(in the rows, 128 means zero)
Rotation paths and how fast each direction turns (deg/step):
Each turn is a multiple of 5 degrees from 10 to 175, or 0.
Each row of a path follows its step; steps can be skipped.
Path 1:
step 5: [126 123 129 132 132 136 122 124 130 123 127 131 128 138 122 120 134 143
 128 121 142 122 114 126 132 133 126 131 124 143 131 136 131 127 137 128
 135 129 126 130 127 129 133 128 127 127 135 112 121 120 130 120 118 139
 130 128 120 126 138 129 140 125 130 122]
step 6: [130 126 121 124 128 131 131 132 133 130 126 135 125 131 139 112 117 125
 130 129 127 126 132 133 131 131 118 134 123 128 129 127 116 135 137 124
 126 133 123 131 134 115 131 124 128 116 136 130 120 117 135 117 132 128
 125 130 131 116 145 118 136 132 126 131]
step 8: [125 120 118 132 128 119 130 139 137 130 123 128 126 126 125 128 136 126
 138 126 131 119 123 128 135 133 133 138 128 131 129 130 119 130 142 138
 128 130 126 128 126 129 131 142 126 126 128 113 105 127 131 128 122 141
 121 136 125 128 132 124 132 121 128 129]
step 10: [131 129 122 134 137 136 120 127 124 122 125 128 123 122 138 118 134 135
 135 136 132 125 139 118 132 125 133 124 117 128 122 137 109 120 138 128
 130 130 120 128 127 132 127 125 127 122 123 127 120 125 130 127 123 136
 138 126 128 117 137 118 132 133 131 114]
step 12: [121 122 116 132 137 127 142 132 129 118 133 134 129 115 128 121 127 132
 135 132 133 120 128 123 132 137 117 131 130 135 129 129 111 129 124 128
 129 137 131 120 119 123 136 127 132 135 119 124 119 128 130 121 118 124
 127 129 124 133 134 134 132 127 119 128]
step 13: [131 117 129 139 133 125 105 126 136 128 127 127 131 127 133 128 126 139
 139 132 122 118 127 128 138 139 126 124 126 129 125 124 115 119 139 123
 137 126 130 130 126 129 124 124 124 128 123 124 121 117 131 113 135 132
 121 137 126 130 130 126 127 128 131 121]
step 17: [128 121 126 135 125 128 124 130 125 123 138 131 128 125 123 120 130 130
 121 137 129 113 139 123 122 132 129 132 127 146 135 119 111 132 139 114
 128 128 131 128 132 133 127 124 127 122 131 127 120 121 130 120 130 140
 129 134 133 128 123 136 126 129 117 132]
step 18: [132 124 142 140 135 131 120 130 130 120 127 130 137 125 137 126 130 132
 124 127 132 123 120 131 134 134 132 135 125 137 127 143 120 133 130 123
 124 127 134 134 127 121 130 124 131 130 123 129 136 123 126 117 119 122
 140 140 132 117 143 127 127 122 121 123]
Speeds:
[128 131 132 129 130 129 127 125 127 127 127 126 127 125 130 128 128 127
 128 128 128 128 125 127 127 131 131 127 131 125 127 131 127 123 129 129
 130 130 128 125 127 128 129 127 126 129 129 127 128 127 127 129 129 128
 128 130 128 127 128 129 127 128 130 127]	130
[128 126 125 128 128 129 129 129 130 127 130 125 127 128 126 132 127 126
 129 130 130 127 129 129 128 130 128 128 131 127 129 129 126 126 130 129
 128 129 128 129 127 127 129 128 131 128 130 127 128 131 124 127 129 127
 126 127 125 130 126 129 124 126 126 129]	85
[128 127 129 126 129 129 125 130 129 129 126 127 129 131 128 129 128 129
 128 127 126 129 125 129 131 127 129 129 125 128 127 129 127 127 129 131
 130 125 129 129 127 127 130 130 130 128 129 127 128 130 127 127 129 132
 129 128 129 132 128 125 129 125 130 125]	135
[126 129 129 126 128 125 125 128 127 130 131 128 127 129 129 127 127 131
 127 130 126 130 128 128 128 131 127 125 127 130 127 130 127 129 129 129
 127 127 130 129 129 130 129 128 129 126 130 123 130 127 129 127 129 127
 129 126 128 124 128 128 126 130 125 127]	90
